In the rows, zero is written as 100.
One turn moves every row onto another: examples first, then more rows asked:
q366: [68, 104, 79, 104, 92, 112, 112, 95, 98, 112, 90, 101, 97]
q493: [76, 108, 80, 90, 91, 119, 121, 99, 103, 116, 94, 99, 98]
q848: [109, 119, 102, 87, 96, 111, 104, 118, 97, 88, 97, 91, 96]
q83: [90, 108, 86, 114, 88, 105, 101, 83, 109, 81, 92, 72, 87]
q436: [103, 97, 89, 124, 87, 91, 107, 87, 85, 94, 90, 86, 97]
q619: [108, 115, 106, 103, 97, 110, 110, 110, 90, 86, 95, 76, 98]
q734: [80, 105, 90, 112, 85, 97, 85, 118, 94, 88, 110, 106, 92]
q446: [101, 100, 87, 124, 88, 93, 98, 88, 89, 89, 85, 101, 88]
q954: [111, 100, 79, 93, 80, 93, 121, 78, 108, 100, 102, 88, 92]
q52: [114, 102, 81, 97, 81, 94, 128, 87, 95, 102, 100, 88, 102]
q976: [91, 110, 75, 81, 76, 101, 112, 108, 113, 92, 121, 96, 96]
q341: [81, 122, 76, 107, 84, 109, 100, 96, 111, 81, 95, 75, 91]
q772: [117, 116, 78, 92, 87, 99, 121, 87, 105, 99, 89, 85, 93]
q895: [78, 104, 88, 114, 83, 103, 86, 109, 97, 76, 109, 102, 91]
q45: [114, 115, 104, 94, 96, 111, 103, 110, 94, 82, 89, 93, 91]
q235: [94, 110, 89, 88, 79, 110, 115, 114, 104, 87, 124, 86, 104]
q271: [94, 86, 81, 108, 77, 86, 105, 86, 102, 98, 116, 105, 92]
q36: [84, 109, 92, 93, 97, 117, 116, 105, 93, 114, 90, 105, 99]
q439: [69, 101, 86, 105, 94, 112, 109, 103, 94, 112, 95, 108, 97]
q701: [105, 115, 106, 94, 98, 114, 103, 100, 105, 82, 96, 76, 89]
q787: [110, 95, 97, 100, 85, 93, 100, 107, 88, 94, 106, 120, 94]
q675: [105, 93, 99, 99, 84, 92, 111, 112, 86, 99, 118, 105, 102]
q990: [88, 92, 72, 110, 72, 91, 115, 94, 99, 98, 119, 97, 100]
q933: [103, 109, 93, 119, 94, 92, 95, 96, 85, 93, 79, 94, 91]
q805: [110, 92, 100, 88, 86, 94, 107, 107, 97, 98, 119, 109, 94]
q71: [74, 104, 92, 106, 98, 113, 109, 101, 89, 113, 85, 104, 94]
q963: [82, 103, 92, 99, 96, 111, 113, 100, 89, 120, 88, 110, 98]
q842: [79, 107, 98, 115, 85, 105, 96, 115, 93, 78, 112, 86, 99]
q114: [68, 111, 81, 98, 91, 120, 113, 99, 104, 109, 94, 96, 97]
q200: [111, 97, 95, 116, 95, 93, 103, 81, 94, 95, 87, 87, 89]
q402: [87, 98, 67, 108, 72, 91, 105, 86, 108, 89, 111, 104, 91]
q568: [123, 107, 82, 89, 84, 101, 121, 87, 102, 95, 94, 97, 91]
q16: [83, 110, 86, 92, 96, 118, 120, 97, 97, 115, 85, 98, 98]
q988: [87, 103, 105, 109, 93, 105, 87, 112, 100, 81, 111, 94, 90]
q795: [92, 118, 74, 102, 82, 110, 107, 88, 113, 78, 95, 78, 89]
q536: [93, 115, 80, 113, 85, 107, 115, 90, 103, 84, 95, 67, 99]
q573: [112, 98, 92, 92, 86, 87, 109, 107, 89, 105, 104, 115, 95]
q21: [87, 104, 90, 89, 80, 108, 104, 105, 113, 85, 126, 92, 93]
q991: [89, 96, 66, 113, 75, 84, 103, 87, 103, 98, 102, 100, 91]
q462: [99, 113, 82, 80, 78, 111, 112, 108, 113, 83, 117, 98, 93]

q963 turns into q493
q990 turns into q675
q271 turns into q805
And these:
q895 turns into q45
q933 turns into q772

